The same turns and mirrors carry the whole set onto itself and the rows of a family onto each other. Which other rows belong to the same family as each row named below? List them in the order they appear above.
These 40 rows form 8 families of 5 rows each.
zafaf: [  9.4 -10.4  11.7  13.5   5.0 -51.9  -5.1  12.2  -7.9  -6.0]
Numi: [-25.3 -15.4  -4.4  -7.4  10.1  33.7  -8.1 -21.4  -5.7  17.3]
bisiv: [-34.4 -13.3 -10.0  -8.8  21.8  -3.7 -21.0 -35.9  -5.3  17.9]
gulig: [-22.4  -7.3 -16.4 -22.5  10.4 -13.9 -47.2 -17.7   8.8  15.4]
punev: [  4.9 -10.7  -5.9 -12.2   7.2 -48.7 -38.6  12.8   4.5   5.4]
busik: [  0.5 -29.7   5.4 -19.4  -4.0  33.8 -28.3 -17.8   3.0  -4.3]
Kuf: [ 4.9  1.5 27.1 30.1  3.7 -6.5 18.6  5.3  0.5 -3.4]
Fugo: [-27.5 -33.3   2.1   9.2  20.6  -9.9 -22.1  -6.2 -11.4  42.0]
zepap: [ 24.8  14.3   7.1   9.9  -2.8 -29.6   0.9  12.1   6.3 -11.4]
Noz: [  6.6 -41.1 -10.0 -18.6  16.7 -39.7 -14.7   9.8  -4.7  20.9]
Bofa: [ 19.5 -15.0  24.9  -4.8 -14.4 -45.6  -7.6  -3.2  11.0 -12.0]
Vem: [-11.3  13.8 -10.0  -8.8  20.2  22.2 -14.1 -25.1   7.8  14.4]
duv: [-21.6 -31.0 -21.9 -27.4  10.2 -14.5 -28.3 -16.7 -12.6  19.1]
Rig: [-15.4 -25.2  16.7  24.1 -27.4 -37.0  -5.5  -3.5  -4.6   3.4]
Sinu: [-12.0 -35.5 -12.6 -17.8  31.0   3.8 -37.0 -11.8  -9.9  12.5]
gonon: [-22.7   7.1   0.9  -5.9   3.3  26.5 -15.7 -23.2  18.7  15.2]
nuza: [  1.7 -27.3   3.9 -29.5   7.0 -46.8 -20.2 -18.1   9.6  20.6]
sipo: [10.7 22.5 10.6 11.7  6.4 15.7  7.2 -2.3  9.5 -3.6]
dad: [ 28.2 -30.5  18.7 -12.9 -23.1 -12.6  10.4  11.9  11.1   7.0]
vav: [ 12.5 -23.2  19.2  -8.5 -25.7  22.4   3.1  -8.1  11.7  -6.5]
limat: [ 20.8   2.8  14.3  11.7  -4.1 -30.1  -3.3  29.0  11.8   2.0]
dile: [-12.9 -20.9  -9.2  -9.4  17.4 -49.6 -30.6 -14.8 -12.3   6.7]
sebaz: [-24.7 -23.2  16.4  27.0  15.6  17.2 -24.9  -2.3 -13.8  14.2]
zub: [  3.0 -29.5  -8.6 -12.9  -5.0 -50.0 -18.2   8.1 -14.9   2.0]
sir: [ -8.1   0.9 -23.8 -26.4  21.0 -20.6 -30.1 -23.0   2.7  17.9]
Kavig: [-17.0 -18.4   5.6   1.0   6.9  36.3 -16.5 -22.3  -1.4 -11.5]
Guf: [ 18.3  -2.9  39.5  13.4  -2.1   3.6  -3.7  -0.8  10.7 -21.3]
veze: [  2.5 -12.7  19.4  13.6 -21.9  11.5  17.4  -7.3  10.2 -16.5]
bazo: [  8.6 -42.7  -4.8 -31.2  13.5   4.4 -40.0  -2.5  -4.9   9.8]
bip: [ 24.2 -42.6   2.3 -27.1   0.2 -23.3 -16.9  15.1   0.3  17.7]
sezu: [ -0.5  -6.1  26.6   0.5  26.5  32.6 -13.9 -17.1   9.7   6.8]
bubid: [-18.2 -17.5  26.2  36.5 -13.8  -0.8 -13.5  -0.9  -9.7  -8.9]
ded: [-0.1 -5.7 18.4 17.6 -5.3 26.5 15.4  4.7 -4.7 -1.4]
livo: [ 3.1 14.0 20.1 16.5 -5.4 15.6 11.5  6.4 22.3  9.1]
Nideb: [ 13.0   1.9 -14.5 -14.8   5.7 -52.0 -21.2  -0.1   0.7   1.9]
pezoz: [ -8.9 -22.2   4.4 -27.8  30.8   2.1 -23.6 -25.6   8.1  32.2]
losum: [ 17.0 -25.4  10.8   1.7 -15.5 -38.2  19.5  13.8   6.4   2.9]
reku: [-23.0   1.5  13.8  13.6  14.2  23.0   7.8 -24.5   2.5  10.8]
kavi: [-21.6 -35.9   3.8   5.5  -7.7 -42.1  -9.6  -4.4  -4.2  35.8]
Zeg: [ 15.5 -15.3  14.5  14.9 -14.1 -25.4   9.4  24.3  -8.8 -11.9]

The rest of the family of livo: gulig, punev, gonon, limat
The rest of the family of sipo: zepap, Vem, sir, Nideb
The rest of the family of Sinu: Noz, Kavig, veze, losum
The rest of the family of Rig: Fugo, sebaz, bubid, kavi
The rest of the family of vav: busik, dad, bazo, bip

The same turns and mirrors carry the whole set onto itself and the rows of a family onto each other. Which other rows belong to the same family as each row named below? List them in the order they appear above.
These 15 rows form 5 families of 3 rows each.
ronok: [-15.5  -6.3  37.0 -17.3   0.5 -39.5   9.5 -20.1 -24.6 -14.5  -1.1  -1.0
  -9.7  -9.0  16.0  13.9  -6.9  21.5 -24.5  -5.2 -14.9  -2.5  18.2  11.7
  12.2 -21.2  18.9]
ruz: [-10.4 -18.3 -32.7  22.1  27.7  -6.9  -6.8  16.9  -4.1 -14.5 -28.5  -0.8
  -9.8 -20.7  -8.6   7.5 -21.1   0.1  11.2   6.6 -10.5   0.3 -16.2  -5.7
  -1.1  14.6  36.0]
suku: [-27.1 -19.1  36.2 -14.6  -0.7 -39.5  27.9 -11.8  -3.5  -8.8  -3.2   2.7
  20.5  -2.3   8.8  15.6 -14.2  28.5 -11.6  19.4  18.2 -13.8 -10.2   2.8
  -7.8 -19.0   2.4]
fasig: [ 11.0  -4.7 -14.2  17.9  19.4   9.7 -27.7 -10.6 -26.3   5.3 -22.4  -0.8
 -19.0 -19.3 -22.6   4.1  13.2 -25.8  -3.3 -15.9   2.1  -2.5   0.6   3.4
  28.3  -9.6  33.8]
Mepid: [ 13.5   3.4 -19.5  26.6  12.9  20.7 -37.3  10.4  -8.2  -5.7 -23.2 -13.6
 -14.1  -5.1 -20.7 -16.2   5.2  -3.8  13.7   4.9  -6.4  -0.2  -1.5 -12.3
  22.1  30.0  21.1]
Kuvul: [ 28.3  20.4  18.2  -6.2 -21.5  18.5  19.5   3.7  13.6  19.1  15.7  -1.1
  14.7  30.3  -6.0 -28.8  35.8 -13.2 -10.4  -9.0  -1.3   8.4 -19.0   3.3
 -13.8   5.6 -38.0]
losam: [  6.2  -7.4  12.5  -8.4 -13.3   9.2  22.9 -18.6   6.4  27.7  10.8  24.7
  22.8  25.0 -15.6  -6.1  20.4 -17.7   9.1 -21.6  34.6 -13.5 -33.9  11.0
  -6.3  -5.2 -30.5]
seva: [-22.7 -13.5  18.9 -18.8  -7.8 -37.8  38.0   0.4   6.9 -15.2  11.6  13.4
   4.5  13.2  24.9   5.0 -24.2  28.9  -2.8 -11.0 -20.5   1.0  -9.2   9.4
 -20.5   7.7  -9.4]
ladu: [ 22.8  10.7 -14.1  27.9  17.1  20.8 -19.0  21.2  -0.6  -1.5 -25.7 -25.3
  -0.4 -12.3 -22.1 -13.8  18.7 -13.7  -8.9  27.3  -1.5   8.4 -14.4 -14.6
   3.9   6.2  19.7]
Lebi: [ 14.7   5.1  20.1 -16.5 -17.7   4.9  10.5 -28.2 -13.4  23.1  18.4  22.9
  -3.5  22.2  -3.1  -8.3  27.6 -21.9  -5.8 -50.7   0.2  -2.4  -4.6  21.7
  11.1 -10.7 -21.2]
voka: [ 17.3  13.1  17.1  -9.2 -26.0  16.1   3.5  -7.3   6.3  14.2  20.8   9.3
   2.2  40.4  -2.7 -29.4  20.5  -0.8  10.7 -31.6  -8.4  -0.4  -4.7   6.6
   3.5  29.4 -39.3]
zazi: [ -2.7   8.0  38.8  -9.5  -6.0 -29.2  20.3  11.4   2.8 -20.4  -1.2 -24.5
   8.6   0.3  17.0  -5.9  -1.0  31.6 -30.3  34.3 -19.3   9.2   4.7  -5.4
 -13.3  -5.6  -0.2]
lan: [ 11.0  -6.5 -24.0   3.3  -5.3  19.5  16.5   0.5  10.6  19.9   8.2  28.6
   2.3  23.2 -10.2 -13.4   8.9 -23.9  21.6 -40.6  -1.8   0.6 -33.0  11.3
 -11.4  20.4 -23.3]
ferok: [ -3.3 -17.4 -15.9  22.4  24.2   6.5 -12.3  -0.7  -7.7   5.5 -30.1   0.3
   8.4 -18.7 -28.1   9.4   2.0 -13.5   9.1  17.1  32.9 -14.0 -27.3  -6.8
  10.2  -6.7  26.4]
sumid: [-14.2   0.4  36.4 -11.1  -8.1 -32.0   2.1   0.8  -5.8 -28.3   0.7 -15.5
  -3.5   7.1  18.8  -6.2 -15.8  45.5  -9.1  15.4 -26.1  -0.1  19.4  -4.2
   4.8  16.8   3.2]

The rest of the family of seva: ruz, lan
The rest of the family of zazi: Kuvul, ladu
The rest of the family of Lebi: ronok, fasig

The same turns and mirrors carry the whole set onto itself and the rows of a family onto each other. Which other rows belong to the same family as each row named below? List them in the order they appear above.
These 40 rows form 5 families of 8 rows each.
zizo: [13.7 47.9 37.9 12.0 -2.8 -0.9 16.1  6.6  7.3]
pati: [  8.6  -5.3   0.4  25.5  26.1  25.8 -11.2  32.8  -2.8]
lagot: [-22.3  36.7 -10.6  -1.3  20.8  16.1  14.6  14.5  29.5]
gam: [-23.5  24.6 -21.6  -6.9  -5.3  16.7   4.3   9.7  33.3]
nisot: [ 5.6 39.4  8.6 13.6 13.7 32.9  5.1 40.7 10.1]
fusa: [ 24.8  -3.3  28.9  15.9  -3.8 -13.4  -2.0   4.4 -23.1]
Zigu: [-3.7 47.1  8.4 17.0 -0.9 20.2  2.2 41.0 10.8]
fuf: [ 6.2 41.6  8.6 20.0 26.0 23.8  0.6 35.2  0.1]
taruz: [ -5.1  28.4   6.9 -10.7  -7.5  -4.6  23.5 -23.1  30.0]
midep: [-16.6  32.1 -20.6  -4.9  22.5  13.3   6.2  16.9  28.0]
Lomak: [ -7.8  37.0  14.1 -22.0 -19.1  -8.4  21.4  -5.9  13.8]
togit: [ -7.0  37.3   8.1 -15.0 -12.4 -12.8  14.6 -22.3  14.1]
dite: [-12.9 -14.8 -23.9  -0.7  22.5  13.2   3.8   4.0  19.4]
puf: [ 15.2 -10.0  -4.2  21.5  30.0  21.2  -9.9  25.8  -8.9]
Lil: [15.8 -9.0  1.4 18.8 19.9 21.6 -4.5 41.0 -3.4]
falu: [ -1.5 -18.7 -28.5  -4.8  17.1  10.6   2.2  16.8  19.3]
Pafad: [  2.2  32.2   8.3 -21.8 -18.8 -14.8  20.8 -11.8  11.1]
Furo: [ -4.6  32.6   8.4 -16.8 -22.0 -21.4  19.8  -5.1   4.4]
Kobi: [ 20.8  -2.3  24.2   9.0 -19.9  -3.3  -1.4   0.4 -27.4]
telu: [ 20.3 -20.1  -1.3  -5.6   1.4 -13.0   6.1 -19.8   6.9]
Fozus: [ 19.7  40.9  36.1   2.0 -13.2  -2.0   8.7  16.4 -14.9]
dut: [  5.1 -12.1   0.7 -11.1  -7.2 -22.3   6.5 -20.3  -0.7]
nepe: [13.8 -7.1  3.1 19.5 29.6 32.8 -7.6 26.0  0.8]
foli: [11.1 40.2  3.2  9.4 29.5 31.0  1.1 32.1 10.9]
gemu: [ 28.9  -9.9  21.9   2.3 -11.0  -4.3  -2.9   6.3 -22.6]
lozaf: [-11.5 -15.1 -23.6   4.4  25.9   8.7   0.2  17.3  19.7]
Gad: [-10.1 -18.6 -13.7   2.2  27.6  17.0   6.8  15.2  24.1]
lin: [ 37.5   1.5  29.6  17.0   7.0  -8.9  -0.1  10.6 -14.3]
Tapab: [ 18.1  44.4  24.3  -0.9 -18.7  -4.0   4.8   5.4 -18.2]
Vik: [-13.4  31.8 -19.0 -11.4  11.3  22.7  12.8  16.9  34.2]
pak: [  8.0 -14.6   8.7 -12.9 -16.4 -21.3  15.6 -11.3   0.8]
dufo: [ 20.6  42.0  32.0  -1.5 -19.0   2.2  10.5   3.1 -10.0]
Tela: [ 24.8  -5.8  32.3   8.3 -16.3  -5.0   4.1   2.6 -19.8]
kifen: [ 3.7 40.8  1.3 17.0 22.7 32.7 -5.2 31.5  9.7]
foma: [ -3.3 -12.9   6.7  -8.4 -20.4 -20.1  12.6 -10.3  -4.6]
Sibap: [ 19.2   1.1   0.2  24.6  10.5  11.9 -14.9  44.1  -9.2]
tuki: [ 12.0  45.1  38.1   9.9 -10.2  -0.8   6.6   3.3 -10.1]
Gimu: [  1.8 -21.0 -28.8  -0.6   3.9   8.9 -10.6  12.3  11.5]
Bofol: [  1.8 -13.8   2.9 -16.7 -17.5 -12.4  10.1 -15.8   4.6]
lon: [-11.9  29.2 -13.5  -6.6  28.1  13.0  11.8  19.8  32.4]

The rest of the family of Tapab: Furo, Kobi, nepe, foli, Gad, foma, lon
The rest of the family of Bofol: lagot, fuf, Lomak, dite, puf, Fozus, gemu
The rest of the family of pak: pati, midep, Pafad, lozaf, dufo, Tela, kifen

